array([[-0.16, -0.15, -0.16, -0.15, -0.16,  0.18],
       [-0.14, -0.15, -0.15, -0.16, -0.14,  0.17]]): -0.16

array([[ 0.15,  0.11, -0.07,  0.13,  0.01, -0.02],
       [-0.20,  0.02, -0.20,  0.00,  0.01,  0.23]]): -0.07

array([[  69.92,    3.33,   45.90,  -71.66],
       [-139.05,   -0.14,  -74.04,  135.19]]): 45.90

array([[-11.6,  -7.0,  -0.1,  -5.9,   9.1,  11.2],
       [-17.7,  -6.1,   0.4,  -6.5,  13.5,   6.6]]): -0.1

array([[-0.112, -0.117, -0.033, -0.113,  0.045,  0.179],
       [ 0.185,  0.163, -0.120,  0.149, -0.121, -0.099]]): -0.033

array([[  7.29, -15.51,   1.68,  -3.61,   8.01,  16.50],
       [  6.69, -15.73,   0.18,  -3.35,   7.46,  15.76]]): 1.68

array([[ -53.2,  -28.8,    7.3,  156.3],
       [  64.2,   20.5, -138.3,   96.2]]): 7.3
---
[[ 3.77  4.10 -2.96 -3.83]
 [-4.59 -0.63  1.85  2.94]
 [-3.91  4.76 -1.93 -5.35]] => -0.63

[[ 0.44  0.05  4.12  0.56 -4.73]
 [ 1.59 -1.09 -0.85 -0.20  0.16]
 [-0.33 -0.15  0.03  1.13 -1.83]] => -0.85

[[ 2.48 -0.70  1.46  0.70  0.79  1.74]
 [ 5.75 -1.46  3.66  1.91  1.76  3.95]
 [-3.70  1.83 -0.91  0.30 -1.55 -2.93]] => 1.91

[[ 2.60 -2.46 -5.55 -0.08  2.32]
 [ 5.42 -0.67 -3.08 -1.43  3.92]
 [ 2.13 -0.79  5.67 -2.86  5.02]] => -3.08

[[ 0.32 -0.57  0.39 -1.25 -0.15]
 [-0.07 -1.63  0.39 -3.12 -0.85]
 [-0.07 -1.80  0.39 -4.46 -0.90]] => 0.39

[[-0.14 -1.36 -4.99  2.62  1.90  1.89]
 [-3.33 -2.12 -3.66 -0.66  5.76  0.79]
 [-0.31 -1.78 -1.24 -0.60  3.44  1.09]] => -0.66

[[-0.05 -0.15  0.15 -4.34]
 [-0.02  0.09 -0.34 -1.99]
 [ 0.10  0.36  0.04 -4.76]] => 0.09
---
[2 9 6 2 3 0] gives 0, 2

[ 2 51 32 81 33] gives 33, 2

[8 3 3 3 2 2 5] gives 5, 8

[[ 40 231  17  69]
 [ 53 212  34  88]
 [203  62 220 202]] gives 69, 203

[[4 4 5 2 5 3 4]
 [6 1 6 4 3 2 7]
 [6 3 4 1 3 6 1]] gives 4, 6

[[3083 5752 8698 4341 4189 7104]
 [3075 5624 8261 4177 3623 7303]] gives 7104, 3075

[[84 85 65 50 92]
 [68 84 63 50 83]
 [16 37 21 74 21]] gives 92, 16

[[8382 7747 4769 5865 8144 4608 5039]
 [4591 8093 3101 5500 6719 6435 2120]] gives 5039, 4591
---
array([-5.22,  5.60, -5.41, -5.70, -5.25]) ==> -5.70
array([ 5.04, -2.53, -0.12,  2.56,  2.47]) ==> 2.56
array([-5.10, -4.93,  4.99, -4.65,  5.54]) ==> -4.65
array([ 2.96, -4.92,  5.78, -4.57, -4.49]) ==> -4.57
array([ 2.74, -4.37, -0.56, -3.06,  4.85]) ==> -3.06
array([-0.81,  3.80,  5.55,  2.96, -1.12]) ==> 2.96
array([ 1.06,  5.01, -3.38,  0.39, -5.13]) ==> 0.39
array([ 1.84,  4.93, -1.69,  2.53, -0.95]) ==> 2.53
---
[[ 0.64  0.53  4.17  0.03 -3.87]
 [-1.31  1.53  3.53  0.96 -2.62]
 [ 4.99  4.59  0.71  0.26 -3.59]] --> 0.71

[-1.97 -1.00 -0.91  5.32] --> -1.00

[[-3.00  4.01  3.04  2.18]
 [-0.32  5.80  0.18  0.77]
 [-1.01  4.38  0.99 -0.10]] --> 4.38

[[ 5.81 -2.82 -0.69  4.69 -2.02]
 [-2.77  5.45 -0.44 -2.02  4.32]
 [ 2.81 -5.86  0.46  2.17 -4.69]] --> 0.46

[2.52 1.91 4.26 3.40] --> 1.91

[[ 0.34 -0.60 -0.75 -0.46  1.12  1.43  1.37]
 [-2.57  5.41  4.50 -1.25 -4.75 -5.15 -3.78]
 [-2.08  4.20  3.66 -0.89 -3.79 -4.25 -3.25]] --> -3.79

[-3.20 -2.36  4.75 -0.83  1.05  0.47] --> -0.83

[-1.70 -1.53 -0.42 -1.81  3.76  2.36  4.25] --> 3.76
---
[ 4.66 -0.01  0.88  4.13  4.48 -3.90  5.28]
-0.01
[-0.38  3.44  2.77 -5.11]
3.44
[ 4.82  2.08  1.10  3.46 -2.38 -0.18 -3.05]
2.08
[-0.22 -0.24  3.36  4.53  2.86 -1.65]
-0.24
[ 2.56 -0.58  1.37  3.25 -5.26]
-0.58
[ 0.18 -5.01  4.69  2.15  3.14]
-5.01
